In the data rows, the value 500 means zero.
Here are some rows, each followed by its group. Rows of different groups can look alike.
array([687, 432, 999, 678, 510, 462, 526, 442, 496, 617, 468, 672, 449, 537, 462, 470, 431, 521,
       633, 500, 645, 584, 568, 546]) coin
array([493, 595, 556, 502, 532, 458, 491, 434, 550, 482, 571, 521, 461, 519, 505, 568, 559, 730,
       417, 584, 442, 411, 375, 490]) nest
array([757, 515, 746, 999, 445, 481, 511, 463, 423, 511, 510, 774, 461, 561, 496, 532, 468, 411,
       518, 466, 999, 476, 455, 566]) nail
array([437, 618, 502, 447, 486, 688, 474, 443, 624, 489, 544, 443, 706, 439, 456, 443, 589, 651,
       555, 497, 442, 498, 481, 419]) jar
array([566, 399, 646, 547, 411, 418, 491, 393, 511, 445, 404, 618, 400, 681, 408, 432, 458, 422,
       510, 575, 587, 504, 469, 734]) coin
array([418, 403, 520, 426, 425, 461, 557, 394, 415, 596, 439, 412, 475, 402, 410, 373, 429, 417,
       635, 432, 426, 999, 999, 450]) jar
array([626, 463, 534, 676, 520, 436, 536, 524, 457, 534, 524, 577, 428, 491, 562, 599, 450, 467,
       475, 491, 668, 421, 442, 619]) nail
array([562, 486, 478, 520, 590, 449, 363, 682, 462, 407, 505, 512, 527, 744, 644, 823, 434, 442,
       409, 452, 528, 393, 406, 431]) barn
array([562, 429, 548, 543, 455, 441, 606, 416, 399, 713, 573, 589, 428, 395, 563, 450, 474, 410,
       499, 495, 531, 492, 491, 501]) coin
array([655, 469, 508, 497, 555, 403, 461, 460, 405, 454, 386, 614, 368, 458, 446, 486, 409, 483,
       462, 403, 531, 443, 430, 542]) coin
array([465, 480, 505, 471, 545, 430, 562, 507, 460, 480, 402, 477, 445, 445, 436, 438, 499, 508,
       537, 437, 474, 537, 526, 518]) nail
array([415, 513, 435, 415, 364, 490, 452, 399, 999, 384, 467, 415, 477, 495, 408, 390, 654, 560,
       397, 647, 424, 397, 379, 420]) plum
array([389, 441, 485, 438, 811, 430, 487, 658, 418, 445, 411, 453, 378, 457, 623, 856, 411, 517,
       404, 414, 522, 472, 488, 498]) nail
array([528, 451, 503, 502, 505, 489, 469, 471, 381, 511, 475, 522, 473, 469, 451, 445, 420, 421,
       563, 435, 522, 697, 693, 477]) jar
array([425, 560, 414, 443, 416, 552, 583, 434, 500, 542, 999, 430, 553, 412, 629, 471, 696, 483,
       413, 637, 462, 439, 419, 409]) nest
array([599, 507, 555, 639, 526, 453, 482, 516, 377, 556, 498, 580, 426, 459, 556, 646, 420, 438,
       494, 501, 672, 468, 429, 584]) nail
array([477, 475, 440, 470, 946, 375, 389, 917, 336, 367, 397, 422, 403, 599, 505, 692, 398, 544,
       478, 316, 416, 359, 338, 368]) barn
array([518, 438, 481, 509, 428, 379, 474, 443, 470, 520, 447, 525, 375, 487, 477, 490, 431, 406,
       459, 550, 558, 453, 445, 999]) nail
array([484, 387, 489, 497, 397, 483, 521, 401, 456, 454, 400, 471, 474, 471, 423, 400, 458, 402,
       625, 438, 473, 554, 585, 611]) gate
array([415, 620, 403, 422, 457, 451, 442, 459, 660, 376, 406, 446, 392, 517, 411, 436, 556, 639,
       352, 630, 376, 365, 417, 489]) plum
array([567, 460, 756, 565, 546, 460, 552, 494, 436, 650, 497, 561, 465, 478, 493, 484, 444, 520,
       606, 494, 579, 551, 596, 635]) coin
array([416, 397, 594, 441, 412, 402, 771, 387, 417, 999, 551, 416, 412, 363, 521, 429, 498, 417,
       529, 490, 451, 589, 589, 447]) nest
array([782, 430, 699, 999, 444, 442, 473, 500, 508, 519, 479, 762, 517, 536, 562, 504, 457, 468,
       507, 522, 999, 465, 462, 554]) nail
array([550, 461, 500, 611, 427, 534, 542, 461, 421, 500, 469, 550, 534, 433, 462, 466, 455, 406,
       705, 441, 570, 518, 521, 486]) jar
array([366, 475, 386, 391, 354, 464, 435, 395, 616, 396, 423, 378, 458, 480, 383, 367, 564, 452,
       390, 598, 397, 472, 467, 463]) plum
array([383, 646, 324, 370, 425, 480, 423, 415, 694, 398, 441, 409, 475, 464, 389, 377, 662, 642,
       431, 557, 372, 409, 396, 439]) plum
array([394, 383, 431, 411, 393, 419, 481, 375, 391, 465, 374, 400, 395, 440, 388, 383, 422, 366,
       468, 448, 417, 683, 687, 517]) gate
array([607, 406, 633, 575, 402, 365, 460, 427, 496, 462, 372, 577, 380, 623, 426, 417, 422, 422,
       451, 544, 523, 475, 454, 774]) coin
array([464, 496, 541, 478, 598, 498, 490, 596, 608, 456, 475, 485, 457, 736, 506, 554, 545, 536,
       447, 517, 539, 468, 445, 489]) plum
array([544, 511, 491, 538, 692, 461, 406, 581, 470, 457, 368, 636, 461, 755, 498, 635, 455, 531,
       389, 430, 550, 441, 440, 456]) barn
array([381, 602, 395, 466, 438, 999, 487, 439, 532, 449, 578, 435, 999, 415, 495, 428, 531, 474,
       503, 466, 408, 489, 505, 405]) gate
array([399, 377, 564, 452, 426, 425, 760, 367, 405, 999, 561, 456, 439, 385, 522, 410, 504, 376,
       534, 514, 442, 597, 587, 459]) nest
array([788, 492, 721, 999, 465, 461, 500, 455, 490, 556, 537, 768, 509, 571, 541, 518, 473, 513,
       515, 477, 999, 462, 426, 580]) nail
array([368, 452, 424, 376, 379, 463, 535, 363, 672, 484, 637, 408, 471, 362, 486, 428, 999, 516,
       401, 782, 380, 436, 397, 391]) plum
array([739, 381, 528, 572, 503, 360, 432, 497, 366, 433, 469, 727, 367, 472, 422, 571, 435, 506,
       468, 437, 540, 433, 434, 660]) nail
array([490, 396, 623, 478, 446, 514, 552, 412, 421, 572, 429, 486, 501, 410, 409, 393, 442, 445,
       999, 409, 493, 696, 693, 468]) jar
array([668, 403, 999, 683, 469, 436, 538, 426, 487, 614, 449, 648, 445, 504, 454, 455, 461, 507,
       600, 480, 648, 549, 564, 561]) coin
array([376, 557, 387, 403, 425, 662, 473, 440, 502, 435, 570, 382, 679, 444, 438, 427, 532, 450,
       419, 509, 406, 559, 544, 404]) nest
array([460, 469, 495, 520, 593, 452, 533, 562, 611, 409, 523, 455, 496, 737, 482, 536, 533, 513,
       450, 521, 508, 468, 476, 463]) plum
array([650, 407, 999, 669, 516, 437, 513, 434, 481, 605, 439, 656, 428, 526, 452, 447, 450, 534,
       618, 467, 679, 555, 581, 545]) coin
array([337, 497, 399, 342, 334, 613, 460, 384, 634, 402, 426, 334, 603, 374, 411, 325, 585, 437,
       436, 491, 375, 455, 455, 376]) plum
array([543, 469, 524, 495, 483, 452, 524, 512, 415, 519, 452, 565, 457, 464, 464, 420, 414, 431,
       573, 435, 475, 675, 694, 515]) jar
array([426, 461, 378, 435, 536, 428, 494, 580, 395, 518, 599, 403, 418, 459, 999, 725, 496, 434,
       393, 472, 431, 392, 406, 415]) nest
array([501, 669, 510, 562, 472, 601, 451, 462, 677, 463, 613, 492, 591, 575, 492, 511, 558, 549,
       422, 599, 538, 435, 401, 412]) barn
array([410, 568, 470, 398, 454, 572, 502, 434, 630, 477, 556, 424, 573, 468, 461, 392, 603, 655,
       485, 588, 438, 609, 573, 442]) nest
array([635, 527, 557, 578, 626, 383, 360, 633, 391, 506, 464, 557, 463, 682, 686, 657, 406, 539,
       425, 390, 563, 363, 388, 419]) barn
array([563, 409, 651, 593, 408, 400, 473, 379, 516, 443, 412, 625, 417, 615, 440, 417, 461, 448,
       469, 593, 578, 468, 465, 780]) coin
array([437, 469, 475, 498, 425, 533, 546, 453, 414, 521, 493, 423, 510, 427, 464, 429, 462, 399,
       563, 420, 498, 772, 771, 466]) jar
array([662, 388, 422, 450, 578, 350, 351, 592, 385, 455, 404, 620, 406, 449, 475, 488, 395, 484,
       467, 418, 538, 455, 396, 466]) coin
array([472, 463, 451, 457, 597, 439, 484, 602, 413, 518, 536, 453, 423, 492, 954, 718, 463, 469,
       418, 434, 435, 391, 426, 390]) coin
array([535, 518, 582, 471, 453, 523, 430, 419, 673, 486, 511, 524, 509, 531, 452, 480, 541, 692,
       410, 625, 481, 389, 397, 427]) barn
array([535, 438, 623, 486, 671, 444, 442, 606, 500, 495, 459, 578, 400, 745, 610, 563, 487, 512,
       427, 424, 528, 456, 436, 444]) barn
array([447, 473, 462, 424, 508, 530, 445, 577, 423, 390, 399, 459, 491, 651, 453, 506, 445, 421,
       494, 401, 436, 474, 475, 464]) gate
array([447, 420, 484, 430, 505, 418, 415, 497, 523, 409, 448, 456, 378, 999, 436, 516, 435, 417,
       407, 530, 478, 359, 431, 533]) barn
array([423, 621, 400, 429, 430, 421, 468, 432, 655, 364, 414, 429, 467, 549, 395, 429, 543, 629,
       417, 637, 413, 410, 355, 540]) plum
array([419, 443, 385, 424, 537, 419, 482, 593, 415, 497, 625, 407, 425, 453, 999, 679, 484, 411,
       358, 465, 444, 396, 414, 415]) nest
array([999, 421, 655, 642, 469, 389, 374, 412, 424, 464, 378, 999, 460, 513, 422, 399, 360, 341,
       488, 444, 705, 383, 304, 553]) coin
array([422, 440, 378, 386, 446, 423, 446, 501, 433, 385, 385, 370, 439, 583, 476, 478, 465, 390,
       395, 410, 397, 533, 490, 421]) gate
array([492, 411, 625, 498, 446, 502, 553, 393, 433, 575, 436, 487, 505, 393, 428, 386, 445, 426,
       999, 409, 481, 693, 707, 459]) jar
array([453, 531, 411, 452, 999, 352, 427, 749, 449, 454, 441, 515, 395, 582, 554, 592, 398, 542,
       474, 298, 398, 487, 431, 459]) nail
array([521, 435, 496, 594, 421, 560, 541, 450, 403, 487, 468, 525, 543, 433, 462, 444, 434, 396,
       704, 425, 571, 550, 516, 475]) jar
array([471, 623, 431, 476, 498, 460, 413, 544, 465, 420, 508, 506, 532, 471, 457, 645, 462, 622,
       385, 503, 507, 397, 408, 552]) barn
array([446, 626, 407, 423, 441, 448, 402, 465, 640, 406, 434, 380, 416, 507, 393, 420, 564, 658,
       374, 626, 408, 399, 391, 510]) plum
array([427, 562, 414, 462, 423, 552, 596, 436, 497, 545, 999, 415, 553, 425, 619, 473, 688, 475,
       416, 636, 452, 433, 440, 416]) nest
array([413, 624, 412, 419, 416, 999, 465, 436, 560, 492, 591, 417, 999, 452, 473, 440, 510, 477,
       508, 493, 437, 506, 426, 435]) gate
array([413, 408, 458, 415, 398, 514, 576, 392, 447, 478, 416, 402, 533, 400, 386, 374, 468, 395,
       687, 420, 431, 574, 573, 439]) jar
array([691, 447, 469, 468, 571, 389, 393, 598, 393, 418, 334, 689, 425, 468, 510, 455, 371, 446,
       425, 430, 537, 323, 386, 497]) coin
array([435, 631, 402, 444, 418, 999, 409, 438, 527, 458, 580, 399, 999, 401, 481, 409, 516, 502,
       491, 488, 424, 484, 498, 411]) gate
array([402, 609, 366, 439, 476, 456, 374, 438, 665, 369, 418, 434, 438, 487, 406, 405, 544, 614,
       366, 590, 390, 395, 396, 490]) plum
array([430, 722, 460, 396, 557, 421, 372, 469, 602, 452, 520, 474, 459, 383, 461, 532, 613, 999,
       482, 522, 466, 462, 474, 433]) barn
array([784, 464, 763, 999, 447, 434, 521, 439, 489, 477, 506, 750, 461, 571, 538, 474, 445, 513,
       578, 494, 999, 452, 471, 579]) nail
array([483, 409, 525, 478, 407, 486, 506, 390, 442, 470, 399, 478, 475, 462, 419, 421, 441, 413,
       639, 475, 469, 591, 559, 613]) gate
array([401, 605, 392, 403, 411, 999, 447, 437, 526, 452, 578, 393, 999, 424, 449, 473, 517, 481,
       526, 467, 442, 470, 446, 413]) gate
array([429, 546, 386, 465, 618, 382, 402, 804, 402, 416, 436, 473, 408, 678, 489, 607, 494, 483,
       405, 470, 466, 425, 476, 519]) barn
array([419, 434, 483, 439, 418, 454, 999, 409, 453, 732, 563, 423, 466, 389, 496, 412, 626, 424,
       510, 556, 445, 561, 551, 491]) nest
array([534, 483, 471, 571, 518, 526, 352, 637, 467, 371, 468, 536, 462, 699, 649, 761, 445, 491,
       431, 446, 589, 435, 452, 436]) barn
array([404, 397, 457, 437, 390, 536, 575, 418, 450, 472, 419, 410, 532, 381, 370, 369, 486, 390,
       697, 408, 433, 583, 577, 423]) jar
array([560, 449, 515, 508, 495, 475, 511, 478, 413, 503, 451, 535, 491, 435, 429, 430, 444, 454,
       570, 440, 503, 701, 680, 484]) jar
array([524, 451, 522, 577, 479, 550, 523, 443, 412, 485, 505, 533, 551, 444, 449, 454, 397, 409,
       690, 406, 589, 555, 524, 465]) jar
array([591, 488, 581, 535, 570, 436, 395, 642, 502, 472, 439, 594, 434, 654, 574, 550, 388, 496,
       452, 397, 511, 386, 402, 460]) barn
array([659, 432, 999, 665, 487, 431, 494, 453, 532, 586, 492, 697, 436, 494, 487, 459, 460, 541,
       612, 503, 673, 552, 546, 573]) coin
array([540, 496, 548, 552, 550, 421, 465, 618, 455, 438, 465, 483, 427, 741, 583, 793, 470, 530,
       423, 469, 538, 380, 405, 480]) barn
array([457, 421, 505, 463, 369, 400, 717, 409, 456, 647, 524, 425, 390, 462, 465, 446, 538, 363,
       458, 617, 466, 525, 549, 671]) nest
array([466, 404, 506, 468, 405, 420, 712, 373, 437, 664, 527, 438, 409, 410, 502, 390, 524, 407,
       452, 626, 460, 501, 518, 686]) nest
array([534, 456, 506, 580, 436, 549, 510, 445, 434, 485, 474, 513, 535, 457, 463, 438, 428, 413,
       698, 417, 573, 557, 535, 484]) jar
array([438, 444, 442, 435, 379, 429, 409, 364, 765, 376, 406, 449, 400, 626, 389, 376, 507, 494,
       374, 661, 450, 384, 367, 485]) plum
array([494, 399, 609, 482, 448, 513, 548, 399, 420, 577, 436, 500, 507, 396, 397, 389, 447, 421,
       999, 413, 486, 699, 693, 460]) jar
array([419, 396, 516, 418, 426, 465, 557, 409, 402, 596, 429, 417, 454, 416, 420, 374, 442, 403,
       630, 428, 430, 999, 999, 442]) jar
array([398, 630, 355, 363, 434, 498, 477, 427, 713, 382, 417, 400, 496, 415, 385, 371, 633, 657,
       388, 544, 363, 406, 381, 396]) plum
array([636, 445, 469, 528, 551, 372, 331, 601, 366, 415, 456, 646, 470, 731, 497, 623, 376, 500,
       401, 398, 603, 380, 375, 393]) barn
Which 3 other groups have their centres nearest to the centre of group nail, nearest first?
coin barn jar
Group coin spreads out most along one direction. Which 3 other groups' directions of most spread are closest to that one, closest first?
nail nest barn
Which 3 other groups have their centres nearest to the centre of group barn, nearest first?
nail coin plum
Which 5 groups are nearest to each row below, nearest first, going by the distance to the group's nearest row?
array([527, 391, 487, 563, 435, 389, 504, 420, 483, 501, 443, 540, 393, 541, 477, 443, 466, 478,
       453, 557, 534, 500, 465, 999]) -> nail coin nest gate jar
array([533, 440, 578, 529, 717, 465, 458, 593, 473, 450, 442, 546, 422, 671, 561, 644, 466, 597,
       454, 397, 503, 433, 425, 488]) -> barn plum gate nail coin
Group barn spreads out most along one direction. Which 3 other groups' directions of most spread are closest to that one, closest first?
plum gate coin
Which 3 other groups have their centres nearest to the centre of group coin, nearest first?
nail barn jar
Which 4 groups are nearest to each row below, nearest first, going by the average distance to the group's rows?
array([509, 653, 484, 571, 395, 594, 472, 458, 665, 447, 667, 474, 613, 568, 513, 504, 574, 572,
       443, 579, 527, 424, 407, 434]) -> plum barn nest gate
array([451, 533, 310, 433, 924, 402, 365, 883, 354, 433, 357, 483, 426, 561, 477, 708, 408, 475,
       383, 361, 446, 379, 431, 421]) -> barn nail plum coin
Which 3 other groups have their centres nearest to the centre of group nest, nearest first?
gate plum jar
Which 4 groups are nearest to each row below, nearest first, going by the distance to the centre of the group?
array([414, 483, 414, 424, 381, 450, 513, 391, 645, 503, 629, 424, 434, 454, 475, 418, 817, 520,
       383, 999, 442, 440, 386, 501]) -> plum nest gate barn
array([507, 434, 438, 446, 616, 483, 404, 698, 426, 412, 419, 504, 498, 499, 535, 628, 402, 457,
       487, 364, 452, 444, 470, 411]) -> barn gate nail coin
array([407, 441, 486, 449, 422, 458, 999, 399, 462, 728, 584, 415, 453, 389, 496, 415, 627, 442,
       514, 564, 446, 549, 551, 467]) -> nest jar gate plum
array([662, 459, 478, 504, 573, 435, 371, 478, 422, 434, 406, 644, 377, 550, 460, 492, 362, 484,
       433, 397, 504, 393, 433, 517]) -> coin barn nail plum
array([458, 674, 421, 464, 493, 609, 476, 499, 506, 415, 522, 458, 639, 478, 445, 466, 514, 580,
       448, 491, 458, 546, 510, 427]) -> gate plum nest barn
array([492, 523, 580, 517, 439, 470, 404, 448, 721, 427, 531, 488, 476, 532, 493, 448, 538, 715,
       424, 600, 508, 405, 430, 435]) -> plum barn nest coin
array([418, 383, 523, 423, 451, 467, 556, 389, 414, 603, 436, 415, 453, 401, 417, 371, 435, 396,
       640, 435, 435, 999, 999, 444]) -> jar gate nest coin
array([395, 501, 384, 404, 494, 499, 418, 668, 392, 463, 485, 380, 516, 500, 571, 569, 433, 431,
       406, 439, 408, 502, 529, 396]) -> barn gate nest plum
array([392, 495, 338, 400, 544, 501, 437, 649, 414, 418, 462, 397, 483, 505, 560, 599, 431, 435,
       429, 403, 414, 518, 514, 435]) -> barn gate nest plum
Which 5 groups are nearest to each row below, nearest first, going by the average distance to the group's rows?
array([469, 570, 490, 508, 531, 446, 403, 487, 538, 486, 572, 449, 446, 434, 537, 560, 511, 705,
       435, 589, 486, 370, 436, 513]) -> plum barn nest coin nail
array([457, 501, 505, 468, 543, 443, 571, 528, 507, 470, 432, 473, 466, 466, 427, 467, 485, 524,
       522, 449, 513, 522, 519, 542]) -> jar plum barn coin gate
Which 4 groups are nearest to each row below, nearest first, going by the distance to the group's nearest row?
array([401, 411, 433, 434, 383, 526, 588, 382, 462, 469, 409, 393, 513, 407, 395, 365, 457, 412,
       709, 411, 408, 551, 559, 435]) -> jar gate nail plum
